[[136 116 133 138 118 141 109 139 139 119 116 109]
 [113 109 116 117 145 146 113 123 121 113 139 120]
 [105 133 105 113 115 143 122 126 121 110 136 134]
 [144 111 136 124 143 133 117 113 117 125 136 144]]
:
[[144 111 136 124 143 133 117 113 117 125 136 144]
 [136 116 133 138 118 141 109 139 139 119 116 109]
 [113 109 116 117 145 146 113 123 121 113 139 120]
 [105 133 105 113 115 143 122 126 121 110 136 134]]

[[135 130 125 116 105]
 [134 131 137 139 126]
 [127 142 136 136 150]]
:
[[134 131 137 139 126]
 [127 142 136 136 150]
 [135 130 125 116 105]]

[[124 145 108 122 137 148]
 [112 133 142 133 121 136]
 [136 113 103 112 137 122]
 [145 147 146 104 152 115]
 [115 141 124 117 146 111]
 [153 103 140 151 102 128]
 [123 139 102 111 121 148]
 [102 128 107 130 107 113]
 [141 124 135 132 111 108]
 [139 151 123 125 137 119]]
:
[[145 147 146 104 152 115]
 [112 133 142 133 121 136]
 [153 103 140 151 102 128]
 [141 124 135 132 111 108]
 [115 141 124 117 146 111]
 [139 151 123 125 137 119]
 [124 145 108 122 137 148]
 [102 128 107 130 107 113]
 [136 113 103 112 137 122]
 [123 139 102 111 121 148]]

[[125 143 123 124 115 109 114 145 145]
 [120 147 119 123 108 105 105 152 152]
 [128 128 127 128 126 126 119 132 132]]
:
[[128 128 127 128 126 126 119 132 132]
 [125 143 123 124 115 109 114 145 145]
 [120 147 119 123 108 105 105 152 152]]

[[107 153 106 110 102 102 101 155 155 124 101 150]
 [143 143 139 138 115 102 105 152 152 151 104 153]
 [118 145 117 130 109 108 101 150 149 139 106 145]
 [106 151 105 107 104 104 102 153 154 111 101 149]]
:
[[143 143 139 138 115 102 105 152 152 151 104 153]
 [118 145 117 130 109 108 101 150 149 139 106 145]
 [107 153 106 110 102 102 101 155 155 124 101 150]
 [106 151 105 107 104 104 102 153 154 111 101 149]]

[[134 112 114 122 122 112 135 134 122 123 146]
 [140 113 118 111 116 107 143 142 123 114 145]
 [132 112 113 123 124 114 132 131 120 125 147]]
:
[[140 113 118 111 116 107 143 142 123 114 145]
 [134 112 114 122 122 112 135 134 122 123 146]
 [132 112 113 123 124 114 132 131 120 125 147]]

[[147 127 125 129]
 [104 128 129 126]
 [122 130 134 131]
 [124 133 130 129]]
:
[[122 130 134 131]
 [124 133 130 129]
 [104 128 129 126]
 [147 127 125 129]]

[[141 134 143 146 122 109 101 147]
 [133 141 132 140 114 108 101 149]
 [103 153 103 103 102 104 112 154]
 [101 153 101 105 102 104 111 153]
 [130 141 129 137 114 108 101 148]
 [134 140 133 141 114 108 101 149]
 [133 142 131 137 113 107 101 149]
 [105 154 105 110 101 103 102 155]
 [150 140 148 147 124 101 108 152]
 [114 147 112 125 107 106 101 151]]
:
[[150 140 148 147 124 101 108 152]
 [141 134 143 146 122 109 101 147]
 [134 140 133 141 114 108 101 149]
 [133 141 132 140 114 108 101 149]
 [133 142 131 137 113 107 101 149]
 [130 141 129 137 114 108 101 148]
 [114 147 112 125 107 106 101 151]
 [105 154 105 110 101 103 102 155]
 [103 153 103 103 102 104 112 154]
 [101 153 101 105 102 104 111 153]]

[[132 127 138 121 147 108 126 105 114 145 110 139]
 [146 141 110 134 144 146 112 118 113 152 110 108]
 [107 123 109 153 145 144 107 145 133 128 106 111]
 [122 103 125 134 117 112 127 118 104 108 126 128]
 [129 126 106 152 124 103 155 111 148 109 111 119]
 [132 106 131 104 105 102 124 119 140 120 138 150]
 [153 119 104 151 136 123 154 103 115 113 150 148]
 [126 135 145 147 116 113 151 127 142 136 149 148]]
:
[[126 135 145 147 116 113 151 127 142 136 149 148]
 [132 127 138 121 147 108 126 105 114 145 110 139]
 [132 106 131 104 105 102 124 119 140 120 138 150]
 [122 103 125 134 117 112 127 118 104 108 126 128]
 [146 141 110 134 144 146 112 118 113 152 110 108]
 [107 123 109 153 145 144 107 145 133 128 106 111]
 [129 126 106 152 124 103 155 111 148 109 111 119]
 [153 119 104 151 136 123 154 103 115 113 150 148]]
---
[[140 131 125]
 [132 110 105]
 [135 104 121]
 [116 104 120]
 [116 136 143]]
:
[[140 131]
 [132 110]
 [135 104]]

[[141 135 143]
 [138 131 141]
 [150 153 109]
 [151 153 117]
 [141 134 127]]
:
[[141 135]
 [138 131]
 [150 153]]

[[118 114 141 114 149]
 [135 137 119 138 114]
 [138 142 115 142 107]
 [131 133 124 133 121]
 [135 138 119 138 114]]
:
[[118 114]
 [135 137]
 [138 142]]

[[156 127 107  99]
 [131 134 129 127]
 [105 100 153 139]]
:
[[156 127]
 [131 134]
 [105 100]]

[[144 135]
 [129 151]
 [150 111]
 [130 101]]
:
[[144 135]
 [129 151]
 [150 111]]

[[145 157 121 112 153]
 [132 111 118 135 124]
 [138 141 129 132 135]]
:
[[145 157]
 [132 111]
 [138 141]]

[[136 145 103]
 [141 134 132]
 [127 137 122]
 [106 100 125]
 [130 131 117]]
:
[[136 145]
 [141 134]
 [127 137]]

[[131 140 122 127 104]
 [130 131 119 127 109]
 [130 128 123 126 111]
 [129 126 124 127 119]
 [131 137 121 127 103]]
:
[[131 140]
 [130 131]
 [130 128]]

[[125 128]
 [142 112]
 [126 111]
 [120 151]
 [136 116]]
:
[[125 128]
 [142 112]
 [126 111]]
